In the rows, zero is written as 128.
One turn moves every row onto another: examples first, then more rows asked:
sanuk: [149 121 149  90 135 152 135 139 100 135  94 140 137 112 140]
penam: [143 123 141 123  88  92 134 116 130 141 138 143 108 115 103]
pimem: [139 125 176 106  84 106  87 122 127 127 117 139 118  99 142]
Pasa: [135 130 161 147 107 128  76 121 135 125 140 104 108 107 119]
fak: [147 135 168 121 114 155 101  98  88 117 125 136 169 113 120]
bal: [149 135 118 153 134 165 111 128 103 131 109 138 113 112 119]
ditu: [135 133 151 133 147  89 142 109 128 134 107 138 112 130 118]
nofoz: [145 126 132 116  86  98 135 120 128 142 129 139 103 118 103]
Sitad: [137 137 141 132 147  99 142 115 126 135 100 129 105 133 114]
bire: [144 107 152  97 133 126  97  94 126 144 126 146 136  63 118]
kede: [148 137 159 116 112 162 102 103  86 118 116 132 165 115 120]
Tun: [144 136 129 116 121 107 100 140 110 140  89 121 142 145 122]
gikel: [142 109 150 116 144 133  93  92 130 144 138 132 134  65 110]
zibu: [139 135 144 125  97 143  82 131 127 126 115 102  96 111 119]
vapa: [142 115 133 115 146 149  93  97 128 143 130 120 123  70 103]
Zuza: [147 137 160 122 115 164 100 101  88 118 121 128 164 117 116]
tez: [141 110 181 136 155 129 125 122 116 133 142 142 158 104 136]
Mis: [138 131 148 101 123 162 113 106 150 135 162 121 126 103 115]
teg: [146 126 137 118 151 173 127 140 107 134 109 114 129 118 123]
Bofun: [135 136 147 138 150  95 141 111 128 133 107 131 109 133 113]
Kalu: [141 133 140  86 114 167 117 111 145 137 146 124 121 104 117]
Laped: [153 134 126 120 117 152 119 130  95 135  89 162 118 106 135]
Fop: [139 129 145 148 136  97  92 130 120 138 120 115 151 143 117]
Lufa: [141 131 150  73 107 157 120 110 143 135 141 137 126  99 126]
nese: [137 126 162  99 119 148 114 101 151 135 167 133 136  98 122]
Tibi: [144 127 143 177 145 146 106 116 112 131 136 146 129 106 121]
fuleg: [141 125 157 134 127  83  97 127 118 139 115 133 157 138 127]
kuzu: [146 135 163 126 117 161 100  99  89 118 125 130 167 115 116]
sifos: [142 135 130 137 132 112  95 137 115 138 104 108 141 147 113]
mup: [145 119 164 158 132 119 111 111 109 133 135 175 142  96 138]
kelu: [146 113 139  85 128 138 101 100 121 145 110 142 126  65 118]
kol: [143 126 130 135  95 105 130 117 132 140 142 127 102 119  94]
pavi: [137 135 149 126 144  90 144 112 125 135  99 141 110 129 120]
nezut: [146 117 127  95 135 151  97 104 122 144 114 125 118  71 108]
podib: [149 124 153 123 114 123 120 120 100 133 104 184 135  97 147]
Muta: [144 129 147 114 118  88 101 133 111 140  94 136 152 138 132]
vum: [145 128 125 124  89 106 133 122 128 142 133 129  99 120  97]
buv: [142 134 153  99  83 129  88 131 121 127 101 122 103 106 135]
kav: [147 135 164 116 112 157 102 102  88 118 120 137 168 114 121]
ruk: [142 119 157 146 164 156 121 128 116 131 140 115 142 114 120]
dalos: [146 113 176 101 137 127 133 128 107 134 115 157 155 103 148]
Vuni: [138 136 142 125 143  96 144 115 124 134  96 135 106 133 118]
Rizem: [140 127 162  82 110 143 118 104 146 136 154 145 136  96 127]
pupi: [142 124 139 135  94  95 131 115 133 140 145 135 107 117  99]
Lesa: [134 122 181 135  99 106  81 116 135 126 141 127 121  99 133]

fak moves to kav
ditu moves to pavi
gikel moves to bire
And these:
sifos moves to Fop
kol moves to pupi
Rizem moves to Lufa
buv moves to zibu
Tibi moves to mup
dalos moves to sanuk

One turn moves every row onto another: examples first, then more rows asked:
mika: [124 103 141 135  76 123 140 117 142 137 118 135 119 119 145  98]
fonal: [136 133 155 127  81 160 103 145 138 122 159 109 160 104  89 173]
fezir: [135  95 150 144  87 166 138 129 149 110 174 130 125  94  91 117]
puni: [141 148 159 149  75 142 100 137 134 139 120 112 135 103  94 161]
suveb: [140 123 116 141  95 120 100 146 138 140 110 104 154 137 143 147]
lel: [152 130 168 131  84 148 104 135 147 167 127 105 136 119 131 153]
Figo: [130 111 133 130  75 136 138 100 143 162 133 142 129 113 122  94]
kemi: [140 118 113 132  99 129 118 143 142 115 151 112 166 110  97 176]
pufom: [141 130 126 147  98 107 116 137 138 135 108 111 145 101 108 165]
Dig: [154  91 163 133  93 147 136 139 161 162 141  87 138 138 125 129]
rele: [143 132 120 148  99 109 114 144 142 132 114 103 141 108 110 168]
Ger: [135 132 152 131  78 163 108 135 136 118 155 111 165 109  84 167]
Mov: [123  98 108 120  77 133 127  96 137 143 144 129 154 114 131  94]
Kofus: [150 117 160 129 102 169 104 154 150 150 167 130 159 114  93 153]
fafod: [138  85 165 135 104 149 118 176 149 148 153 125 151 119  99 110]
Kalir: [139 111 169 145  69 160 128 119 156 133 146 137 124 106 124  89]
bap: [136  89 134 137  84 171 120 114 147 112 172 129 145 113 105  91]
Lada: [136 108 106 136 110 143 101 162 140 124 151 129 175 131 106 146]
lomas: [144 149 161 145  78 143 100 146 137 141 122 105 133 104 103 162]
vopun: [135 107 173 142  63 145 139 111 152 127 146 118 110  91 130 124]
remob: [142  89 128 149  60 140 105 136 156 138 134  99 147 154 145 133]
rozi: [115 106 132 142  69 119 133 121 132 106 119 108 122 107 146 113]
Zuze: [127  81 132 151  73 139  88 172 143 124 147 133 161 134 117 118]
kabe: [137 116 117 128 100 127 123 135 138 115 147 110 176 107  98 170]
suguf: [125 108 122 126  78 159 119 108 136 130 156 134 165 112 112  79]
ratog: [117  94 106 149  90 141 132 134 130  86 151 121 137 112 109 106]
palu: [132 123 144 136  74 160 130 109 146 147 143 144 144 109 104  80]
Penif: [119  78 108 126  96 135 132 117 132 114 146 122 138 125 127  96]

Kalir moves to bap
fezir moves to ratog
Zuze moves to remob
And these:
fonal moves to kemi
Lada moves to suveb
suguf moves to Mov
kabe moves to pufom

